Small tables with named rows and columns. After each table, cells are looked up by row and column.

tov =
      diroge  bibe
lodu      89    62
puzi      45    78
ked        6    47
tig       31    65
fef       44    21

What is the bibe of puzi in tov? 78
What is the diroge of puzi in tov? 45
What is the diroge of lodu in tov? 89
What is the bibe of ked in tov? 47
What is the diroge of fef in tov? 44
What is the bibe of fef in tov? 21
Which row has the largest diroge? lodu

Table seneki
         bur  lomogap  namuba  petakot
vutok  -0.40     0.52   -0.17     0.18
tov    -0.56    -0.09    0.37     0.13
pag    -0.55     0.82    0.47     0.63
kol     0.02     0.17    0.17     0.51

lomogap of vutok = 0.52
namuba of kol = 0.17
namuba of pag = 0.47
petakot of vutok = 0.18
bur of kol = 0.02
bur of pag = -0.55
bur of tov = -0.56
lomogap of pag = 0.82
bur of vutok = -0.40
petakot of pag = 0.63
namuba of vutok = -0.17
petakot of tov = 0.13
namuba of tov = 0.37
petakot of kol = 0.51
Row with the largest namuba: pag

Table fef
,naboti,buvez,nesov,duf,fetupi,rino,roditez,zef,popoz
muvufiv,-17,12,-47,74,-60,-2,6,-24,4
rirega,-12,74,-62,-72,-70,83,7,-19,10
bala,-55,-44,-38,15,-56,52,-8,-27,-6

What is the nesov of muvufiv in fef?
-47
What is the popoz of muvufiv in fef?
4
What is the zef of rirega in fef?
-19
What is the zef of bala in fef?
-27
What is the popoz of rirega in fef?
10
What is the nesov of bala in fef?
-38
What is the rino of rirega in fef?
83
What is the fetupi of bala in fef?
-56
What is the duf of bala in fef?
15
What is the naboti of rirega in fef?
-12
What is the duf of muvufiv in fef?
74
What is the rino of bala in fef?
52
What is the roditez of bala in fef?
-8
What is the roditez of rirega in fef?
7
What is the naboti of bala in fef?
-55
Which row has the largest nesov? bala

Table semazi
|  | lasakub | zut |
|---|---|---|
| gub | 105 | 83 |
| rezubi | 92 | 76 |
| siz | 205 | 139 |
| vune | 148 | 82 |
| lur | 253 | 250 |
| banu | 61 | 104 |

What is the zut of banu in semazi?
104
What is the zut of rezubi in semazi?
76
What is the lasakub of gub in semazi?
105
What is the lasakub of rezubi in semazi?
92
What is the lasakub of banu in semazi?
61
What is the zut of siz in semazi?
139
Which row has the largest zut? lur

surodav
|  | kuf | pak | zefi | zod | kuzafi | taf | togi |
|---|---|---|---|---|---|---|---|
| fonor | 3.76 | 7.38 | 4.40 | 2.15 | 6.13 | 2.84 | 4.72 |
| lesure | 4.05 | 7.32 | 3.47 | 1.54 | 4.25 | 5.00 | 6.03 |
| didebu | 7.67 | 6.61 | 7.32 | 5.33 | 3.50 | 3.46 | 2.49 |
| vog | 2.18 | 8.65 | 6.12 | 4.67 | 4.31 | 6.46 | 4.82 |
| gid | 4.76 | 2.59 | 5.56 | 4.85 | 8.35 | 5.36 | 8.11 |
| sig | 2.30 | 6.42 | 4.89 | 5.72 | 3.46 | 5.55 | 1.94 |
| pud | 1.53 | 3.77 | 6.75 | 4.51 | 3.98 | 5.78 | 3.42 |
| sutole | 3.59 | 5.95 | 5.22 | 3.43 | 6.49 | 6.67 | 1.39 |
| kotumi | 3.83 | 1.51 | 3.79 | 5.32 | 6.17 | 3.63 | 3.88 |
| ror | 4.75 | 6.22 | 3.49 | 8.91 | 4.55 | 4.08 | 7.68 |

taf of fonor is 2.84
kuzafi of pud is 3.98
kuf of sutole is 3.59
pak of kotumi is 1.51
taf of lesure is 5.00
zod of fonor is 2.15
kuf of kotumi is 3.83
zefi of gid is 5.56
zod of sutole is 3.43
kuf of lesure is 4.05
kuzafi of lesure is 4.25
taf of sutole is 6.67
pak of sutole is 5.95
kuf of pud is 1.53
togi of sig is 1.94
togi of lesure is 6.03
taf of kotumi is 3.63

